Z: 3 groups of rows, each row roughly a mix of its group's hidden directions
Z (74 x 10)
[[-20  17  -8  -7 -32 -18  18  17  39  11]
 [ 29  20  -8   6  39   7 -20 -16 -25 -15]
 [ -3 -40 -10   4 -19  46  -8  -6 -11   3]
 [-20  -9  11  31  42 -12 -11   8 -23  16]
 [  5  32 -19 -22  37 -21   5 -22 -13  -7]
 [ 13 -24 -34 -10 -11  20  20 -23 -31  -5]
 [-19 -39 -14  28 -29 -11  -5 -11 -16  16]
 [ 15  36   1   4 -14  31  -3  -4  28 -31]
 [-10 -46  -5  29 -19  -1 -14  -7 -23  15]
 [-15   8 -34  11  19 -12  14 -14 -44   6]
 [ 19  50   4 -24  12   3 -11   3  21 -16]
 [  5  -2  21 -31 -35   1  -7   5  38  16]
 [-14  40  23   2  12 -31   4  18  24  -6]
 [  9 -24  33  -1 -19  23 -10  13  28  27]
 [-16   9 -44   1  -8   5  20 -18 -37   0]
 [ 14  -2 -11  27  -4  21  -3 -35  10 -40]
 [ 16   2 -15  23  -6  24  -3 -36  10 -38]
 [  3 -19 -27   5 -24  22 -31 -14 -15  30]
 [  2  39 -13 -31  14 -28 -21 -19   4   3]
 [-23 -16 -16 -11  12 -39  -7 -20 -22  25]
 [ 12 -40   8  18  39   0 -16  -4 -23   4]
 [-24 -39  -7   6  15 -23   9  -7 -28  23]
 [-12 -30  23  40  -9  14  -6  27   1  14]
 [  5 -54   0   2  -5 -11  -8 -35  -8   7]
 [  1   4  27  18  43   2  -8  23 -29 -11]
 [-23  16 -18  11 -44 -25  -6 -10  22   7]
 [ -8  -1 -10   2  49 -24   3 -13 -32  10]
 [ 20  10  -6 -32 -35  24 -10 -19  24   5]
 [ -6   1 -28  32  20 -21  -5 -26 -32   1]
 [ 13  11   5 -34  25  16  41   6   6 -20]
 [ -8  12 -14 -12 -52  25 -10  -1  19  11]
 [ 14   3  24 -33  11  27  26  23  18 -13]
 [-11 -24  -9  23 -55   5  -2  -4   9   3]
 [ 20 -12 -15  34  18  21  10 -15 -32 -21]
 [ 18  14  22  21  28  27 -13   2 -11 -35]
 [ 25  33 -16  -9   4  -5 -41 -24  -6 -11]
 [-15   1   1 -27  46 -26  19  -1 -13  13]
 [ -6   7 -31  19 -27   1  15 -26  30 -23]
 [ 22 -34 -16   8  17   1 -11 -18 -33  25]
 [ 18   6 -28  12  -6  28  -4 -38  -1 -29]
 [-17   7 -37  10 -30 -13  22 -15  28  -5]
 [-21 -25 -19  17  17 -18  33 -13 -28   6]
 [ 13  22  30 -29  35   7  -9  23  12   1]
 [  9  37  -3  21   5  28   1   0  12 -40]
 [  5  -7 -29 -16 -12  15  40 -16 -22 -23]
 [  7 -13  -7 -33  36 -15  -9 -20 -31   8]
 [ -7  17  12 -29 -20   6  27  19  39  -6]
 [-12  44   8   8   2  -3  23  21  35  -8]
 [ 39   0 -31 -20 -19  -8 -24 -24  -3   2]
 [-30 -23  11  22   2 -41  17  18  11   8]
 [-15  -3  10  23  33 -19  13   4 -25  36]
 [ -6  25 -15  21 -21   7  15  -6  37 -31]
 [ 15  38  12 -11  25  28 -11  23 -21  -5]
 [-11  32  29  -4   9 -22  20  19  28 -18]
 [-34  49 -10   2 -21 -10  -1   9  13   0]
 [  0 -20  -3 -41 -18 -12  -6  -1  -5  43]
 [  1   7   8  42  12  10   3  -7  12 -46]
 [-17  20   4 -12 -17  13  15  11  24 -47]
 [ -3  35   8  -8 -30 -13 -18   9  34  20]
 [  6 -24  52 -14  -4  -4 -18  14  16  10]
 [ 15  11 -40  -6   5 -24   5 -24 -33  13]
 [  8 -19 -17  10  30 -12  15 -15 -43  16]
 [ 20 -45  -8  -4 -16  37 -12 -11  -7   3]
 [ 11 -15   2 -19 -34  33  -2  -1  25 -29]
 [ 20  17  33 -15  24  25 -21  20 -19  -1]
 [  6 -39   3  -5  -1  37  22  -2  -6 -31]
 [ 11 -43  22  22  12   1 -14 -27  -7 -19]
 [  0  -5  36 -12 -11  23   6  37  30   3]
 [-12 -14   9  -2 -39  40 -11  10  24  11]
 [ 24 -14   7 -21 -38  24 -14  -1  30  -4]
 [ -5  45 -39   9  10  10  15   8 -13 -11]
 [  5  36 -14 -14  44 -19   4 -15 -11  -6]
 [  7  43  13 -11  -4 -35  -6   8  30   0]
 [  2 -36  15  12  35  16  18  12 -28   3]]
one row of each group, then the others: which group is each in?
[  5   6 -28  14 -50   1  -9 -24   7 -12]	T
[  2   3 -45  -2 -21   4 -13 -22 -27  23]	V
[ -8 -36   3  34  27 -19   2 -12 -24 -11]	W

[ -9  43   8   4  14 -43   4   8   7  17]	V
[-27  -6  21   1 -13 -23 -29  19  15  34]	T
[ 11 -13   2   2  38   8 -13  -5 -50   4]	W
[  1  29 -11 -20 -20  -3   3  -1  22 -47]	V
[ -1  30 -21 -13  28 -32 -14 -26 -15   3]	T
[-10  14  -2   5 -47   7  17  10  37  -9]	T
